[[ -8.4 -12.5 -11.4 -17.2  -7.3  -6.0 -12.0   8.2 -12.1  -7.3  -9.8 -10.6
    9.1 -16.1  -5.1 -13.2]
 [ 18.9  18.2  16.2  25.1  13.2  18.1  22.2   6.9  18.0  22.4  18.6  17.4
    5.3  24.4  21.8  17.0]
 [ 16.0  18.2  18.0  25.6  15.9  12.8  20.5   3.9  17.7  15.2  15.3  17.4
    5.4  25.6  13.5  19.3]
 [  8.9   8.6   7.7  -2.6   5.7   7.5   4.2   4.3   9.2   3.0   8.6   9.0
    5.5  -2.6   2.1   8.8]
 [-12.3 -12.5 -11.2 -21.3  -8.3  -7.1 -17.0   8.1 -12.1 -11.7  -9.8 -11.9
   10.0 -18.9  -8.7 -12.9]] --> -5.1

[[ -4.346  -3.639  -5.224  -3.302  -3.684  -6.066  -3.311  -4.584  -6.701
   -6.603  -6.174   0.410  -3.499  -7.474  -3.602]
 [ 17.114  -7.782 -14.303   8.412 -25.977  -7.957  16.728  13.652  16.863
   -4.900  -6.836  -8.426 -12.670 -19.574 -17.952]
 [  5.544   6.103  -0.066   3.275  -8.553  -1.854   4.196  -4.687   0.802
    6.586 -18.407 -11.536   7.383 -15.387 -17.727]
 [ -8.747  -8.724  -4.616  -6.124  -4.583   2.563 -10.798 -12.955  -8.988
    1.837  -9.955 -10.999  -4.593   0.567  -8.868]
 [ -9.999 -10.920  -9.445  -9.751  -2.416  -5.914  -9.561  -6.116  -8.137
  -10.545   1.613  -1.238 -11.548   0.190   0.856]
 [ -0.381  -5.823  -6.070  -3.565  -9.373  -4.372  -0.513  -0.249   0.493
   -3.422  -4.557  -6.946  -6.673  -6.657  -7.579]
 [-12.813   2.063   5.449  -5.359   0.585  -6.648 -14.159 -13.890 -11.890
   -2.999  -7.954 -11.189   3.828  -1.953  -3.725]] --> -7.474

[[-0.062 -0.001 -0.061  0.015 -0.068 -0.084 -0.086 -0.027 -0.018]
 [-0.002 -0.021 -0.115 -0.158 -0.139  0.001 -0.083 -0.083 -0.103]
 [-0.192  0.000  0.005 -0.058 -0.093 -0.077 -0.056 -0.088 -0.084]
 [-0.067  0.027 -0.034  0.057 -0.141 -0.084 -0.086 -0.111 -0.013]
 [ 0.004 -0.010 -0.011 -0.124 -0.059 -0.001 -0.080 -0.110 -0.071]
 [-0.171 -0.115  0.071 -0.096 -0.085 -0.046  0.012 -0.030 -0.029]
 [-0.063 -0.100 -0.101 -0.169  0.004  0.005 -0.061 -0.034 -0.129]
 [-0.196 -0.020  0.169  0.034 -0.041 -0.086  0.008 -0.200 -0.019]
 [-0.113 -0.088 -0.087  0.045 -0.007 -0.069 -0.075 -0.022  0.027]
 [-0.042 -0.078 -0.010 -0.082 -0.117 -0.018 -0.049 -0.108 -0.066]
 [-0.014 -0.034 -0.206 -0.069 -0.022 -0.066 -0.022 -0.030 -0.061]] --> -0.027

[[-0.06  0.00  0.12 -0.04  0.10  0.12  0.01]
 [ 0.08  0.12  0.01  0.11 -0.08 -0.17 -0.03]
 [ 0.02 -0.08  0.02 -0.04  0.19  0.12  0.10]
 [ 0.07 -0.07 -0.05 -0.01  0.19  0.22  0.16]
 [ 0.07  0.16 -0.01  0.12 -0.13 -0.21 -0.01]
 [ 0.09 -0.06 -0.04 -0.03  0.18  0.24  0.17]
 [ 0.00  0.05  0.17 -0.01  0.09 -0.17 -0.11]
 [ 0.01  0.04  0.19  0.00  0.10 -0.21 -0.14]] --> 0.12

[[-0.9 -0.6 -2.0 -1.8 -0.9 -2.6 -1.9 -0.9 -0.3 -0.7 -2.6 -2.8  0.0 -2.3
   1.2]
 [-0.9 -1.2 -0.4 -0.7 -0.7 -0.5 -1.1 -0.8 -0.9 -0.8 -0.6 -0.8 -0.9 -0.4
  -0.2]
 [-1.1 -1.0  0.3  0.1 -1.0  1.1 -0.3 -0.9 -1.4 -1.4  0.9  1.0 -1.6  0.7
  -2.0]
 [-0.6 -1.9  0.2  0.0 -0.3 -0.2 -0.8 -0.2 -1.8 -0.6 -0.1 -0.5 -1.7  0.2
  -0.2]
 [-2.4  1.8 -3.0 -2.9 -2.7 -1.2 -1.9 -2.9  1.9 -2.3 -1.9 -1.2  1.8 -2.6
  -1.3]
 [-0.3 -0.4 -0.8 -0.6 -0.5 -1.0 -0.2 -0.5 -0.6 -0.4 -0.8 -0.6 -0.6 -0.9
  -1.3]
 [-0.6 -0.7 -0.6 -0.6 -0.6 -0.6 -0.6 -0.7 -0.7 -0.6 -0.6 -0.6 -0.7 -0.6
  -0.8]
 [-1.3  0.4 -1.6 -1.6 -1.4 -1.0 -1.1 -1.5  0.5 -1.2 -1.2 -1.0  0.4 -1.5
  -0.8]
 [-1.0 -1.2  0.4  0.1 -0.8  1.0 -0.4 -0.8 -1.4 -1.1  0.8  0.7 -1.6  0.7
  -1.6]
 [-0.3 -0.8 -1.4 -1.2 -0.3 -2.2 -1.1 -0.4 -0.5 -0.1 -1.9 -2.1 -0.3 -1.7
   0.6]
 [-0.4 -1.0 -0.4 -0.3 -0.4 -0.7 -0.5 -0.3 -1.2 -0.4 -0.5 -0.6 -1.1 -0.4
  -0.6]
 [-1.1 -1.1  0.8  0.5 -1.0  2.0  0.3 -0.9 -1.6 -1.5  1.8  1.9 -2.0  1.4
  -3.2]] --> -2.3

[[-23.37  -9.42  -4.95   1.88   0.52  16.49   0.94   3.69]
 [  7.96  -4.53 -10.33   2.88   8.87  -8.53  -6.90  -4.00]
 [-19.59  15.63   6.83   3.23  12.12   6.52   8.81  -2.55]
 [ -4.64   3.97 -12.73 -17.69  -8.07   7.99  13.90  -7.32]
 [-20.93 -17.16 -23.39  -5.34  16.22  -8.20  16.16  16.63]
 [-13.04  13.75   4.73  -4.05   6.62   6.94  14.11 -19.95]
 [ -0.92  -3.31   3.38  12.12  -7.44   7.55  -9.98  10.31]
 [  8.47   5.62   6.41  11.23   6.51 -10.38 -10.97 -11.33]] --> 0.94

[[ 0.784  1.364  1.974  1.470  1.500  0.102  1.237  1.432  1.292  1.884
   1.220  1.767  1.198  1.891  0.909]
 [ 1.035  1.104 -0.413  1.227 -0.345  2.201  1.398  1.223  1.696  1.395
   1.216  0.948  1.109  1.296  2.877]
 [ 1.018  1.019  0.904  1.732  1.575  1.264  1.576  1.527  1.305  1.277
   1.342  1.678  1.703  2.886  0.831]
 [ 1.631  1.412  1.426  2.053  1.014  2.655  1.443  1.298  1.758  1.619
   1.509  1.511  0.961 -0.204 -0.174]
 [ 0.645  1.488  0.811  1.093  0.475  2.278  1.282  1.944  1.538  1.957
   2.048  1.887  1.379  2.029  2.259]
 [ 0.928  1.424  0.373  1.244  2.162 -0.132  1.428  1.591  1.658  1.525
   0.861  1.163  1.331 -0.334  2.025]
 [ 0.953  1.419  1.237  1.256  1.556  2.891  1.380  1.656  1.071  1.126
   0.673  1.491  1.323  1.330  2.040]
 [ 1.252  1.226  0.317  2.079  1.263  0.232  0.980  1.806  1.656  1.716
   0.224  1.771  1.350  1.824 -0.074]
 [ 1.215  1.343  0.982  1.222  0.770  0.422  1.457  1.324  1.483  0.833
   1.036  0.975  1.265  1.406  0.224]
 [ 0.953  1.569  1.182  1.142  1.034  0.278  1.308  1.722  1.900  1.204
   1.387  0.910  1.364  1.442  2.446]
 [ 1.083  1.701  0.361  0.659  1.209 -0.413  1.400  0.791  0.925  1.209
   1.129  1.445  1.431  1.058 -2.177]
 [ 1.371  1.628  1.704  1.168  0.842  0.692  1.203  1.075  1.721  1.651
   1.090  1.720  1.201  1.015 -0.772]] --> 1.891

[[ -4.550  -3.123   6.327  -1.421  11.800 -15.316 -13.336  -5.891   9.059
   -1.236]
 [ -4.119  -2.978   6.320  -1.624  11.966 -15.123 -12.964  -6.448   8.835
   -1.350]
 [ -4.406  -3.085   6.219  -1.396  11.937 -15.225 -13.165  -6.143   8.991
   -1.193]
 [ -5.540  -2.093   5.631  -1.988  10.246 -15.178 -14.089  -4.747   9.069
   -1.926]
 [ -5.169  -2.278   4.944  -1.288  11.203 -14.911 -13.434  -5.702   9.015
   -1.250]
 [ -2.995  -2.461  15.375  -9.202   6.335 -17.100 -15.870  -2.417   7.932
   -7.796]] --> 9.059
